In the rows, zero is written as 100.
The same turns and mirrors carry the whole set onto itself, and each row onto the other rows of its family. Which rows share a family with each named row? Give them in list order.
These 28 rows form 7 families of 4 rows each.
nup: 93	78	129	108	89	99	108	97	88	72	126	83	82	108	102	107	95	75	109	87
naz: 87	92	120	91	82	78	111	114	121	91	114	117	73	107	99	75	101	110	77	118
pimad: 84	83	111	97	78	81	116	103	98	87	114	79	93	137	117	104	89	110	111	82
bano: 79	78	111	121	78	78	111	95	95	80	115	82	85	131	120	102	82	99	99	82
fes: 87	75	118	110	90	97	103	100	88	65	127	84	83	117	99	98	90	71	102	82
leda: 98	80	103	89	90	58	112	101	99	93	130	90	96	98	80	80	94	99	112	120
nizal: 104	90	105	93	84	60	112	106	102	102	117	99	99	94	91	70	104	94	99	119
netob: 86	78	119	116	74	74	120	96	95	72	125	85	92	121	125	102	89	97	98	76
tolum: 89	78	116	96	101	99	107	95	86	73	136	88	86	110	99	98	87	72	94	82
lun: 87	67	121	112	82	66	122	92	99	83	115	84	84	125	113	92	75	116	93	82
kelel: 101	85	116	107	92	107	105	107	97	69	134	100	82	111	107	107	100	78	103	85
Dazu: 95	74	123	105	90	99	119	86	98	71	127	97	80	104	92	91	88	63	99	89
fadap: 99	87	93	99	89	73	110	115	97	108	121	81	92	102	95	68	98	99	92	117
mego: 78	78	108	113	92	80	122	95	104	84	107	82	81	127	125	99	83	106	96	81
Voni: 102	87	103	83	84	77	110	110	111	104	121	89	87	96	82	67	94	98	101	120
Fotu: 87	98	111	100	91	70	110	112	130	81	112	109	74	112	92	89	109	112	76	109
biso: 79	84	118	96	76	71	115	103	131	71	115	115	72	100	99	87	109	104	81	109
mupan: 94	91	109	89	78	71	116	110	114	89	118	119	74	102	98	73	101	111	74	115
Duge: 90	90	122	86	75	67	108	111	117	82	103	108	76	95	93	80	113	104	77	109
Zitid: 99	80	93	82	86	76	107	110	106	95	119	94	92	107	80	71	100	101	97	125
Bef: 96	84	94	83	88	73	112	103	103	101	133	87	93	108	80	77	111	94	98	118
repi: 90	95	106	93	81	78	105	110	125	84	111	116	80	108	92	83	99	109	75	119
vobam: 81	77	126	116	77	79	115	98	101	80	119	81	94	127	126	100	89	103	103	81
Saza: 103	91	100	79	85	71	118	110	110	93	113	96	86	98	79	66	95	96	98	116
tup: 78	102	120	90	84	83	107	118	114	84	106	104	72	108	93	81	104	94	67	109
Dotu: 103	80	126	107	88	92	117	98	93	73	131	100	78	114	112	99	83	68	108	86
bug: 93	80	124	107	88	87	117	97	83	64	120	83	82	113	101	106	93	74	111	84
Dafe: 93	71	122	99	73	75	120	100	99	79	116	79	78	127	121	99	79	100	106	76

Same family as Duge: nizal, Dotu, Dafe
Same family as vobam: nup, naz, Voni
Same family as tolum: mego, Fotu, Bef
Same family as fes: bano, Zitid, repi
Same family as tup: pimad, kelel, fadap

The same turns and mirrors carry the whole set onto itself, and each row onto the other rows of its family. Which rows share a family with each named row? Give them in list order.
These 28 rows form 7 families of 4 rows each.
nof: 80	88	99	116	99	110	98	77	98	95	82	91	93	86	98
Tori: 101	117	101	104	107	102	111	95	82	94	115	100	104	132	98
kurat: 105	122	105	105	110	101	102	91	79	91	114	103	100	126	92
Fevar: 98	93	110	110	78	109	75	94	90	103	95	93	91	87	112
luki: 93	93	91	120	88	86	99	81	87	110	94	91	86	81	102
bavu: 89	90	86	120	86	88	108	85	90	113	94	88	91	88	107
fedet: 93	92	87	112	80	105	84	107	97	106	85	81	101	103	118
guzor: 104	115	80	92	109	95	95	107	89	87	102	88	100	127	96
Vil: 100	127	82	113	100	101	108	101	99	96	96	105	114	123	92
Futuz: 90	103	108	95	118	108	93	115	97	92	98	112	104	117	78
Lop: 95	99	107	85	108	102	99	121	96	97	111	112	102	118	84
zabun: 99	88	79	91	81	83	98	100	92	105	104	86	86	89	106
Gam: 108	121	110	102	88	105	106	91	91	97	119	121	103	105	92
Zez: 103	102	89	108	71	90	110	95	99	115	106	107	98	88	111
gibak: 112	105	103	93	115	103	103	114	91	82	113	104	104	121	91
Dato: 93	91	79	93	96	78	98	104	104	111	113	95	114	89	108
Rinol: 95	82	110	101	94	98	85	106	101	111	86	103	88	82	114
lavu: 99	111	82	94	115	88	93	107	102	99	107	95	123	116	110
kosa: 95	113	88	128	91	99	95	84	101	103	79	103	101	86	99
gat: 97	75	98	113	95	96	101	98	100	101	89	94	91	75	108
Bop: 83	96	103	112	113	99	87	79	104	99	96	104	113	78	96
sevu: 93	86	95	105	99	95	86	113	104	111	75	95	92	91	114
Far: 100	79	87	111	96	89	97	104	100	101	85	89	91	78	107
Lusuv: 97	107	120	97	115	106	89	83	97	94	116	113	115	95	105
Pota: 88	108	104	107	99	115	84	101	88	86	106	100	105	114	70
zapu: 96	104	120	93	104	119	104	84	88	86	113	106	98	113	98
mize: 106	105	110	99	120	111	105	107	93	80	107	106	106	120	91
luze: 90	99	94	94	85	108	99	115	90	96	120	96	109	123	81

Same family as Vil: Gam, Zez, kosa
Same family as gat: gibak, Far, mize
Same family as lavu: Dato, Bop, Lusuv
Same family as nof: guzor, zabun, zapu

The same turns and mirrors carry the whole set onto itself, and each row onto the other rows of its family. Which rows share a family with each named row? Give them in list order.
These 32 rows form 4 families of 8 rows each.
Lon: 104	94	78	107	87	116	97	75	85	120	101	119	112	103	113	90	89	102	70	100	148	89	91
Sav: 109	79	89	119	94	117	94	80	86	129	104	121	114	118	103	116	99	103	73	108	147	92	107
tesak: 101	87	77	105	84	120	79	77	87	127	112	115	103	109	104	94	81	107	85	97	156	86	90
Ranap: 97	92	112	117	108	104	100	91	109	113	127	105	115	96	101	103	71	94	113	100	90	100	91
Sez: 85	89	118	122	91	90	100	89	96	101	118	104	93	103	100	96	66	87	107	104	101	80	86
gezod: 99	95	79	107	76	133	78	87	81	127	118	114	110	118	101	90	85	110	95	102	143	93	90
dami: 97	93	74	107	84	127	88	78	75	119	111	116	106	111	102	89	79	112	95	94	147	96	90
dise: 111	96	110	128	109	85	106	80	84	106	116	84	106	98	107	109	85	100	98	103	98	77	80
zufez: 116	99	115	132	103	90	99	88	85	119	122	85	103	97	104	106	91	102	99	111	96	82	74
Zuze: 92	85	109	117	105	95	104	93	112	111	122	96	113	98	104	99	60	89	104	112	102	97	95
lariv: 110	97	113	124	101	100	110	87	93	107	124	86	103	91	98	103	89	103	102	115	89	80	80
rozig: 109	76	92	119	89	122	95	77	84	127	112	118	116	120	96	107	102	96	80	105	151	90	106
devu: 99	97	72	110	90	126	97	76	77	116	103	115	115	103	110	87	84	109	83	94	142	101	93
ketim: 111	91	117	118	99	106	93	97	94	118	125	89	93	90	100	109	83	108	115	110	91	83	88
Fidiv: 100	102	74	118	84	128	94	80	83	119	104	112	123	105	114	85	95	103	76	102	135	98	94
luf: 96	90	114	117	110	103	101	80	107	116	129	94	115	99	104	105	64	92	109	105	92	98	89
sut: 111	83	92	120	84	128	97	75	93	123	120	123	107	116	101	120	103	98	77	102	143	84	108
Von: 115	91	120	114	105	94	91	97	83	120	119	93	93	101	106	117	75	104	114	99	102	79	88
kagig: 99	91	80	120	88	119	91	77	85	120	100	117	110	100	107	86	85	107	68	99	150	93	91
gumi: 102	86	88	108	84	123	85	83	84	127	110	120	104	110	97	89	77	109	79	99	156	91	88
tob: 110	92	114	119	103	107	104	95	90	122	129	98	90	94	103	112	82	107	118	110	93	79	81
Tud: 99	85	85	131	78	121	91	71	92	119	118	122	98	113	104	116	108	99	78	103	140	81	104
Vizir: 83	87	111	116	95	90	102	92	105	110	120	104	99	103	103	96	61	88	108	116	99	90	88
Degim: 120	95	121	123	103	96	91	98	85	128	124	90	97	99	104	111	85	105	108	107	98	85	79
ruga: 85	95	109	121	98	96	101	85	102	106	126	109	104	102	99	98	74	93	113	106	87	92	79
Ramu: 95	79	82	128	85	110	83	75	83	124	106	118	100	121	101	112	101	106	79	110	147	85	100
liko: 102	85	120	120	108	99	104	91	108	107	122	94	114	94	102	101	63	87	102	95	106	91	100
mavil: 110	95	106	129	109	102	113	85	95	114	126	89	102	88	104	108	88	105	107	111	92	80	79
lur: 110	86	87	115	87	134	100	81	93	133	119	117	117	118	109	116	94	98	79	111	141	86	107
dud: 85	95	115	118	98	97	101	83	96	113	122	106	98	103	109	103	69	92	112	110	85	92	82
Tinu: 96	79	84	131	82	115	86	75	82	124	104	119	100	115	106	103	108	97	82	104	146	87	104
negif: 90	88	75	132	76	124	89	73	90	125	115	115	97	117	114	109	101	100	82	115	137	79	99

Same family as dud: Lon, tesak, lariv, rozig, ketim, luf, Tinu
Same family as Fidiv: Sez, gezod, dise, Von, liko, lur, negif
Same family as Degim: dami, zufez, Zuze, devu, sut, Tud, Vizir

The same turns and mirrors carry the whole set onto itself, and each row onto the other rows of its family. Which rows share a family with each named row? Give them in list order.
These 30 rows form 5 families of 6 rows each.
Nisuk: 103	94	89	120	105	108	108	101	106	110	112	106	89	109	80	99	87	100	96	123	122	98	101	91	78	94	94	116
Vado: 92	109	86	99	88	102	97	82	103	100	92	105	101	89	97	107	121	69	98	111	91	101	104	113	115	89	88	118
gegom: 87	84	95	94	95	119	105	103	85	116	79	111	114	101	110	95	105	110	100	90	85	93	96	95	110	110	94	105
dizem: 127	80	103	96	110	95	106	101	117	88	100	88	94	92	115	67	85	107	97	107	101	106	98	93	89	113	113	94
kiv: 92	101	84	85	97	112	104	85	105	100	100	96	124	93	99	108	109	96	102	96	105	84	98	106	126	88	83	98
vup: 107	95	86	86	93	107	112	89	97	97	80	86	121	111	102	82	87	105	97	95	87	117	97	115	119	97	88	92
Dizek: 102	121	91	101	93	90	101	75	98	89	93	95	116	107	101	113	81	103	106	98	80	117	94	95	109	88	111	89
Tipa: 96	90	112	103	102	130	96	95	106	104	82	98	98	105	118	103	118	100	101	87	85	120	108	91	103	99	103	117
mudis: 110	89	109	104	112	102	98	98	116	104	111	90	99	102	112	75	77	103	97	95	118	95	95	106	74	109	120	109
padir: 113	95	99	109	106	116	97	110	107	108	130	103	86	113	93	109	108	107	95	109	99	102	104	84	86	111	84	107
suge: 126	99	102	107	114	106	91	110	122	110	111	102	82	99	86	103	88	92	103	115	110	97	89	79	95	98	88	116
refe: 121	95	108	94	97	88	99	102	110	97	126	92	93	106	113	78	89	108	99	94	89	102	96	99	87	122	109	89
dimoz: 105	101	102	94	82	88	109	73	108	86	85	94	103	97	114	86	98	96	112	95	79	120	99	99	115	90	112	89
zuz: 96	101	84	94	96	91	104	84	91	90	79	90	109	98	110	98	101	101	113	106	94	128	97	117	113	78	110	98
doku: 132	103	97	100	109	84	89	102	120	107	104	98	83	91	90	87	74	78	98	114	98	98	77	100	97	105	97	105
diso: 109	89	114	108	107	111	102	110	138	94	108	108	98	109	102	108	96	107	86	110	121	98	95	94	101	99	81	108
Tiden: 87	90	97	99	105	111	96	97	85	105	75	100	104	98	121	106	111	108	111	94	90	123	96	105	103	90	117	108
Bov: 87	121	84	102	90	97	97	92	86	98	102	103	115	103	98	113	107	92	104	110	96	94	115	102	100	94	97	127
disi: 97	108	93	99	84	107	105	82	103	77	85	103	109	101	102	77	89	104	109	96	93	123	88	111	97	88	114	78
ras: 84	99	102	105	99	141	92	102	97	97	85	114	104	101	110	92	111	105	101	89	98	113	96	103	84	101	109	106
Rere: 84	103	85	94	104	106	92	90	92	98	89	97	111	88	110	116	121	92	110	105	106	107	100	117	111	79	104	115
Tusu: 111	97	99	107	95	87	102	105	125	97	94	114	92	104	93	95	80	85	74	123	102	104	79	120	104	108	80	102
niro: 128	92	112	100	106	89	94	112	118	104	107	98	85	97	104	77	81	100	111	105	104	94	91	81	89	111	107	111
Zik: 83	116	80	101	87	115	95	86	101	85	100	113	109	89	90	98	113	82	103	109	110	97	95	119	99	85	96	103
Muvo: 105	85	119	102	91	81	106	108	125	95	99	118	95	98	116	84	84	108	93	104	103	89	85	95	99	115	105	95
dala: 119	96	82	100	112	91	98	88	119	95	107	102	92	73	91	97	89	76	86	123	100	89	80	104	104	101	97	88
Vutun: 108	100	92	111	108	92	99	82	114	110	106	106	92	92	88	100	65	86	90	109	104	97	69	105	89	97	113	85
kenu: 96	109	105	99	108	116	86	97	94	104	88	92	116	110	121	106	95	103	95	82	81	114	104	106	92	110	114	118
sab: 118	108	86	99	100	89	93	91	110	105	128	102	89	97	87	106	91	80	85	114	87	99	80	110	99	110	89	86
pebif: 113	80	93	113	116	122	102	111	110	106	101	109	84	93	94	101	105	101	90	123	106	98	101	78	88	107	89	112

Same family as Nisuk: Dizek, mudis, Bov, Vutun, kenu
Same family as Zik: padir, refe, disi, ras, sab
Same family as dizem: Vado, Tipa, dimoz, dala, pebif
Same family as gegom: kiv, vup, diso, Tusu, Muvo

The same turns and mirrors carry the whole set onto itself, and each row onto the other rows of its family. Which rows share a family with each named row? Give them in list order.
These 15 rows form 3 families of 5 rows each.
fosu: 103	108	106	97	103	115	94	115	90	65	95	91	104	118	97	86	90	103
puzu: 86	114	142	96	109	122	96	90	120	95	104	94	80	110	112	81	105	112
zimov: 79	121	136	93	108	117	85	83	123	96	107	96	81	97	111	82	108	110
Koma: 110	96	106	94	138	91	79	111	112	111	120	101	92	83	100	94	93	96
mamo: 87	104	139	84	109	126	99	92	125	88	102	99	79	114	116	83	98	106
Piba: 117	85	109	89	138	97	90	117	112	106	116	103	90	95	104	94	86	94
zomub: 91	112	91	84	102	107	75	104	99	60	102	100	106	97	98	90	90	96
Vifep: 76	115	129	80	108	117	81	82	130	89	109	103	81	94	114	85	102	104
guke: 91	123	97	99	102	105	74	103	92	69	102	92	107	95	93	87	98	104
Forav: 98	103	97	83	102	114	87	111	98	57	97	99	104	111	101	89	85	96
miti: 118	90	114	98	139	97	92	118	108	112	116	98	91	97	101	93	90	98
zupa: 98	120	106	107	103	110	86	109	86	72	98	87	106	108	92	85	99	108
bula: 112	89	105	87	138	94	83	113	115	106	119	105	91	87	104	96	88	93
vekos: 81	104	131	75	108	122	90	87	131	84	106	105	79	104	118	85	96	101
pufur: 114	97	112	101	138	93	85	114	107	115	118	97	92	89	99	93	95	100

Same family as Vifep: puzu, zimov, mamo, vekos
Same family as zomub: fosu, guke, Forav, zupa

The same turns and mirrors carry the whole set onto itself, and each row onto the other rows of its family. Which rows share a family with each named row? Give them in list order.
These 32 rows form 8 families of 4 rows each.
dilas: 84	76	103	98	78	107	103	107
lidet: 127	98	126	105	83	105	106	108
tif: 83	116	117	98	95	99	117	105
nid: 92	75	104	97	79	106	93	114
nadot: 84	79	106	97	80	111	97	111
nomog: 125	91	127	99	79	102	103	104
Tebu: 78	107	116	101	88	102	121	101
veduz: 81	110	123	100	90	95	118	100
Lor: 87	75	110	97	89	105	101	114
gug: 117	117	94	95	75	89	114	113
luv: 115	113	83	95	85	97	107	112
mudo: 128	100	122	100	84	111	102	103
fasi: 129	102	121	104	82	103	98	102
pame: 130	94	119	104	78	107	110	105
mef: 118	113	87	95	80	93	114	105
siru: 79	109	119	100	93	97	109	96
nomes: 80	110	119	94	90	99	114	93
sizus: 85	76	102	102	75	99	98	106
sidob: 85	80	106	98	80	104	90	105
votir: 130	96	121	103	79	98	102	102
Der: 117	118	88	98	85	93	104	105
nemu: 83	114	119	97	91	104	120	99
gaz: 110	115	85	95	83	89	112	109
Ved: 128	99	120	95	72	98	99	109
Pogu: 87	77	100	93	77	102	94	107
pofe: 79	106	113	94	101	98	112	106
fize: 77	111	117	101	93	101	111	103
poreb: 89	77	101	101	78	102	90	110
Beda: 125	93	126	100	80	108	108	101
kasa: 111	113	82	100	84	90	106	108
gik: 118	111	86	99	79	100	115	110
Zim: 116	113	85	105	84	97	110	113

Same family as nemu: poreb, Beda, kasa
Same family as luv: lidet, veduz, Pogu
Same family as tif: nid, nomog, gaz
Same family as votir: nadot, mef, fize
Same family as gik: dilas, fasi, siru
Same family as gug: Lor, Ved, pofe

